In the rows, 128 means zero.
Each path below is one point turned by a fixed rotation once a step. After each direction that follows a path, write how fast that rotation turns it, in degrees a step (0 if it stays still).
Each turn is a multiple of 5 degrees from 10 to 175, or 0.
Each row of a path follows its step; steps can be skipped.
Path 1:
step 0: 160,117,127,122,143,116,107,131,146,127,145,116,116,125,135,115,149,139,104,155,116,160,157,158,134,111,138,152,107,100,147,99,118,109,107,123,158,125,139,125,138,124,132,103
step 3: 142,143,157,141,104,111,131,110,139,114,141,131,121,132,119,151,137,119,115,113,163,142,139,117,159,93,137,109,104,115,136,131,130,118,117,173,126,118,136,156,144,121,148,99
step 4: 108,127,128,81,161,120,127,147,117,119,132,112,149,112,134,143,108,133,106,115,148,133,130,108,144,154,107,136,139,143,97,122,132,134,119,126,156,113,94,135,134,154,110,150
step 7: 105,106,137,137,178,130,133,141,127,120,137,109,128,137,123,131,91,149,132,140,105,124,154,149,127,116,141,125,151,159,148,126,132,135,113,160,108,123,93,130,104,130,120,131
step 8: 134,149,116,108,116,166,153,110,147,124,140,143,103,141,144,121,136,145,123,137,137,176,150,133,110,100,120,126,91,120,108,133,103,116,124,146,139,140,130,134,154,124,132,115
step 9: 92,134,130,116,120,117,136,134,94,151,133,137,145,138,145,144,116,125,133,94,137,125,139,127,147,164,135,100,136,165,112,140,112,118,144,105,112,85,134,139,139,115,133,139
step 12: 107,95,119,98,150,119,142,129,127,147,99,111,126,110,142,112,113,160,140,119,128,108,139,129,130,139,142,158,132,162,86,126,131,122,125,125,114,131,124,89,112,142,131,130
step 13: 154,147,145,142,82,139,118,106,119,112,130,112,89,156,130,132,115,133,166,129,141,132,162,124,123,100,127,140,131,126,146,140,114,127,119,129,121,145,124,114,133,96,149,131
step 15: 96,137,132,155,157,140,109,137,145,143,146,129,124,168,122,123,132,148,118,132,142,132,128,127,120,118,132,151,149,152,117,161,154,121,142,151,138,132,122,87,118,118,93,132
step 17: 94,84,126,119,146,87,128,133,106,147,135,136,120,123,97,116,111,142,154,134,121,110,133,134,158,122,119,111,166,126,138,135,112,132,137,97,107,114,138,124,119,136,120,126
125,128,127,133,127,128,127,118,130,132,137,114,133,133,120,131,126,121,126,136,125,132,132,124,127,130,125,130,126,120,120,133,132,124,127,122,113,119,123,129,123,125,130,127 => 175
136,144,130,126,124,131,136,126,131,124,127,127,131,131,119,132,132,132,127,124,129,126,132,122,133,134,126,125,128,132,128,124,120,123,126,121,124,134,138,138,123,137,123,122 => 140
131,131,128,129,123,133,128,121,119,140,128,123,129,128,133,127,136,137,120,115,130,123,120,134,124,127,131,130,120,131,125,126,132,127,132,133,120,124,136,121,126,125,121,128 => 110
121,123,121,133,130,131,128,134,123,129,128,126,128,135,134,125,135,137,125,135,122,127,137,132,127,129,128,124,128,124,132,139,129,128,133,127,127,125,138,141,141,136,127,126 => 45
127,121,125,131,138,121,123,119,126,125,130,133,124,129,127,133,139,131,124,131,125,126,121,127,136,130,127,139,126,130,130,121,135,120,130,113,132,131,128,132,128,125,123,134 => 65
124,124,133,126,135,118,130,133,129,123,135,129,137,123,133,135,137,131,133,121,132,127,127,121,119,125,133,134,139,133,120,132,122,139,133,124,121,124,129,130,126,129,125,124 => 135
132,121,133,134,121,128,135,129,126,119,122,128,129,126,128,127,133,123,126,140,138,136,127,129,120,122,128,126,125,126,128,118,120,124,124,127,125,122,136,127,136,120,120,129 => 135
